A single turn carries every row of the set below to another of its rows. Some are shown first; where does it send the rows asked next?
k960: [  6 -14   3  28 -18  17   0  -3   7 -10 -15 -29 -22 -21  43]
k404: [-24  -2 -10  28  52  24  33 -17  32 -26   5  -8  29 -31  17]
k346: [  6 -21  26 -16  -3   4  37   2  -8  -1   6   3   7 -35  11]
k561: [-16   3  10   1  -4  13 -42   9   9 -18   0 -14  26 -13  20]
k432: [  2 -11 -23  39 -13  38  -3 -36  10 -12 -16  -3   0  -1  -7]
k431: [-15  41   7  14   2  -2  27  22  -6   1  15  19 -10 -12   9]
k174: [-10  30 -16   3 -20  31 -19 -20  29  -7 -27 -19  19 -23  12]
k796: [ -9 -12  -4  25   0  34  -4 -31   9 -14 -16  22   4 -33   2]
k968: [  2   1 -13   1  -2  13 -10 -12   5  -8  -6  19 -27 -15  44]
k417: [-22  13 -69  -7  11  13   1 -16   7 -30  15 -38 -18   0  19]
k886: [-13  10 -34  26  -9  -8  29  21  26 -13  31 -32  40 -28  -6]
k791: [-13   3 -17   2   1  11  27 -17  11 -15  13 -15  -6  13 -57]
k484: [-19   9 -29  -4  14   5  60 -10  10  -9  11 -24  48 -43   6]
k439: [ -1  -5 -16   5  42  -1  21 -10  19 -27  18 -62  25 -11 -21]
k540: [-10  40  11  13  27  -8  25   4 -11   3  20   0   3  14  28]
k488: [-26  16  -4  24  53   3  21 -11  19 -14   8 -16  49 -13  -6]
k314: [  3 -11 -20  -9  31   2  20 -15   8 -37  27 -60 -13  11  -8]
k271: [-16 -39  -3 -30   8  -4  23 -31   9 -19  31  -9  18 -11  -9]
k436: [-13  -1  -4   2   2  18  28  17   3 -12  22 -24 -31   2 -40]
k11: [-20 -14 -39  -4  27   1  51  -5  19 -30  10 -38  17  17 -22]
k304: [  7   0 -50  16  -3  16  19  17  20  -3  17  16   9 -45  10]
k864: [-11 -16 -32 -29   1  12  16  -4 -11   1  24 -30  11 -31 -32]
k380: [-28   5   9   0   2   5  33 -16  -7 -31 -17 -66  13  -6  31]
k860: [  1  19   5  24 -24   9  16  12   5  -7 -20  -1 -12 -17  45]
k92: [-49 -14 -37   2  -6   3  27  19  -6   1  -8 -33  -8  -1  36]
k515: [ -2   7 -16   2   3   2  15 -43  15 -16  13 -49 -22 -44  34]
k302: [-12  32 -14  -7 -32   4  32 -17  33 -37   7  15   0   7  20]
k574: [ 12  39  -9 -13  18   3  23 -36  44 -30   6 -16  21  10  -3]
k832: [-17   2 -13  -4   8  16  -9  18  18 -10 -18 -26  35  30 -18]
k825: [-28  41  -2 -37  -7   5  13  -6  10   0  -9   4   1  11  24]
k139: [ -8   6 -24   8   4   1  22   2  10 -10   8   4 -33   0  61]
k669: [-19 -11 -35  22  28   9  43   2  20 -39  -1 -55  25  10  13]

k561 -> k271
k432 -> k436
And these:
k864 -> k825
k346 -> k574
k92 -> k380
k431 -> k488
k968 -> k11
k314 -> k139

A single turn carries every row of the set below to another of its rows. Some are shown first; where does it send the rows asked next?
k371: [-36 -11   8  -3 -29  22 -16 -25  16  33   3  11 -15   4]
k456: [-44 -61   2 -16   7  39 -29 -16  -7  35  27  22   4 -19]
k182: [  5 -22  44  17   9   2 -17 -46 -18  66  -2  41  16 -10]
k610: [  5 -28  51   0  17   9  -1 -35 -11  76  -1  37  17  -9]
k291: [-24 -17  -3  18  -5  36 -13 -34 -14  15  32  15 -20  -3]
k686: [  3 -14  29  23  20   0   6 -42 -21  60  -7  49   9 -19]
k421: [-49 -31  42  40  -6  22   0 -25  -8  20 -56  25  27  -5]
k625: [  2 -13  48  12  19  18 -18 -49  -7  72   7  40  22  -4]
k988: [-14 -57  55  26  22  53  19 -68   1  33  12  -2  12  -7]
k759: [-32 -65  43  34  24  62  -1 -58   3  37  -1 -21  15  -6]
k194: [-40  -9 -18   6 -12  24 -13 -27 -10  29  26  18  -5  -2]
k345: [-38 -28  -2 -12  26   8   0 -14  31   8  -6  -1   7  -1]
k376: [-49 -66   4   6  25  45 -22  -1 -10  33  20  33   2 -26]
k201: [  4 -17  52  27  23  26  -2 -32  -8  73  -1  45  22  -9]
k564: [-46 -16  -7 -16  33  22   2 -24  22  35  -1 -14   7  -4]
k662: [-25 -62  34  35   9  58  24 -57   3  34  -1 -19  17  -1]
k179: [-47 -15  31  44  18  34   1 -29 -25  16 -50  25  28   3]
k513: [-46 -24  17  42  19  28 -10 -17 -16  21 -55  10  33 -21]
k29: [-15 -64  40  27  14  61  15 -65  -3  33  15   8  17 -27]
k771: [-41 -17   7  10 -13  16 -15 -28  18  27  17  34 -28   5]
k739: [-23 -63  41  19   9  51  24 -65  10  45 -22 -12  22  -2]
k125: [ -8 -25  60   8  20  25 -10 -44 -24  68  -8  50  15  -1]
k586: [-66 -53  27  -6  14  27 -20  -9  22  45  29  33  10 -14]
k24: [-30 -67  44  37  16  57  11 -57   2  48  10 -13  24 -17]
k458: [-31 -34  36  59  19  24  -7 -12 -17  17 -46  26  23  -5]
k862: [-41 -33  -4   7 -11  16 -30 -41   6  15   4  27 -17  16]
k83: [-52 -71  10 -10  -7  33 -18 -12  20  57   6  23  -3  -6]
k719: [-48 -38  -4  -6  24   3   1  -4  -2  22  21 -10  16  -9]
k822: [-45 -34   1 -11   8   8   6  -7  35  28  -2  -3  30   1]
k942: [-50 -24  23  50  26  17 -18 -14 -14  25 -48  23  30  -4]
k255: [ -7 -59  41  33  28  66  10 -54  -1  36 -11 -11  17  -8]
k890: [-15 -23  59   5   6  17   6 -39  -3  82 -17  41  17 -12]
k959: [ -1 -17  41  12  31  10  -2 -39 -15  60 -16  58  19  -9]
k951: [-32 -24  -8 -13  -3  24 -14 -54  14  35  16  -5  -9   4]
k496: [-56 -33  31  52  25  41   5 -20 -16  16 -48  20  14 -18]
k980: [-54 -60   8 -11  19  46 -13 -17  32  46  16  30   0 -17]
k262: [-58 -18   6 -15  22   3 -12  -6  19  49  11  15  22 -15]
k344: [-46 -26  26  40   4  32 -11  -8 -18  21 -53  33  27 -14]
k659: [ -2 -22  44  24  13  20  -6 -53 -12  68  -2  57  24   0]
k244: [-22 -22  -5  -3  42   6   5  -6   1  20  18   2  22 -11]
k819: [-71 -64   6   8  -7  26 -30 -22  10  21   8  20   1  -6]
k451: [-47 -36  29  42  27  28   4 -11 -18   9 -44  13  18 -36]
k31: [-26 -61  59  22  25  66   8 -54   0  35  -5 -10  25 -16]
k621: [-30 -63  49  27  34  53  23 -57  -7  41  -4 -10  25   3]
k629: [-42 -25  30  49  27  17   1 -22 -20  26 -56  13  16  -4]

k456 -> k719
k771 -> k980
k125 -> k621
And these:
k942 -> k625
k662 -> k344
k739 -> k421
k862 -> k586
k819 -> k262
k182 -> k24
k371 -> k83
k659 -> k31
k988 -> k496
k291 -> k376
k458 -> k201
k686 -> k29

A single turn carries every row of the set below to another of its rows. Some are shown first; where does it send the rows asked next?
k193: [  4 -51  11 -38   8  39  29  -4  22   0 -18  23  -7  87 -19  13 -33 -25
  39]
k749: [ 47 -21  28 -11 -24  -9  -5 -19  13   0   4 -16 -30  38  12 -19 -31 -32
  15]
k301: [ 24 -51  29 -18  -6  57  30 -18  36 -21 -15  14 -12  47  -5 -19 -32 -48
   1]
k582: [ 24 -45 -14  17 -14  13   8 -17 -15   8  -9   2   0 -10 -31 -23 -10 -17
  -1]
k570: [ 21 -52  23  -3   2  13   3 -53   4 -14  12 -11   6   6 -14 -13 -61 -13
  59]
k612: [ 28 -60  29  -3   8  27  14 -41  10 -19  -2   4  -2   5 -20 -14 -51 -20
  72]
k332: [ 50 -16  21  -8 -25  -1   6 -23  20  -8  -6 -14 -27  40  18 -21 -28 -38
  12]
k702: [ -4 -42 -25 -43 -18  45   0  -4   9  18  -6  33 -11  52   1  29   3 -38
   7]
k264: [-21 -57   1 -21  12  68  23 -15  18  -5  -7  41  13  49 -21   8 -25 -31
  19]
k769: [ -3 -32   6 -10 -18 -15  -7 -50   2   4   1   7  16  35  22  56 -43 -18
  18]
k91: [-15 -28  -7   7   5 -18 -33 -21 -11  -7 -14  22  20  32  23  34 -24 -14
  22]
k986: [ -1 -40  -4   0  -1 -17 -16 -18  -1 -20   5   2  22  35  17  59 -18  -6
  29]
k189: [-10 -36  -6   7  -2 -11 -22 -20  -1 -11  23   4  19  25   2  51 -11  -3
  26]
k285: [ 22 -50  17   4   1  18   9 -56  11 -24   6  -5   1   6 -18 -11 -50 -19
  68]
k961: [ 30 -53  -3   9 -10  26  17  -5 -13  11 -15  10   2 -11 -28 -25 -13 -19
  -4]
k594: [ 23 -62   5 -11   4  37  31   2   6   3 -39  16  -6  48 -40 -30 -29 -22
   8]
k773: [ 57 -71 -11   5 -19  14   2  -2  15 -17 -14  16 -25  26  22  45  -9 -37
  29]
k434: [-19 -55 -30 -40   5  53   3 -22  -2  12 -11  36  12  44 -14  23 -26 -21
  43]
k616: [ 27 -65 -24  13  -3  33  -5 -28  -4  -2 -40  43   3   3  30  14 -40 -42
  15]
k196: [ 14 -72  29  -3   4  45  15 -16  27 -22 -14  24 -24  36 -45 -12 -15 -34
  46]
k646: [-10 -15  -6   2  -1 -25 -33 -21 -12  12 -11  19   8  43  15  25 -27 -11
  17]
k382: [ 19 -49  -3  13 -17  12  -2 -19 -14  11   5   0   0 -14 -24 -20 -15 -17
  -7]
k688: [ -3 -39   2  -3 -18 -23 -15 -37  -4   0 -17  16  11  32  24  59 -28 -22
  15]
k817: [ -6 -52   9 -21  -9  42  13   2  20  11 -16  43 -25  63 -27  14   3 -41
  11]
k131: [ 54 -24  35 -14 -19  12  11  -9  23  -7  -6  -5 -30  37  17 -22 -25 -42
  15]
k896: [ 43 -58 -23   8  26  18 -12   3   1 -26 -24  16   1  38  23   8 -40 -15
  62]
k798: [  1 -41  -9 -51  -2  37  -4 -12  19   2  -2  24 -15  75   4  29 -19 -30
  58]

k570 -> k749
k961 -> k612
And these:
k434 -> k798
k773 -> k616
k646 -> k189
k193 -> k817
k582 -> k285
k986 -> k688
k301 -> k594

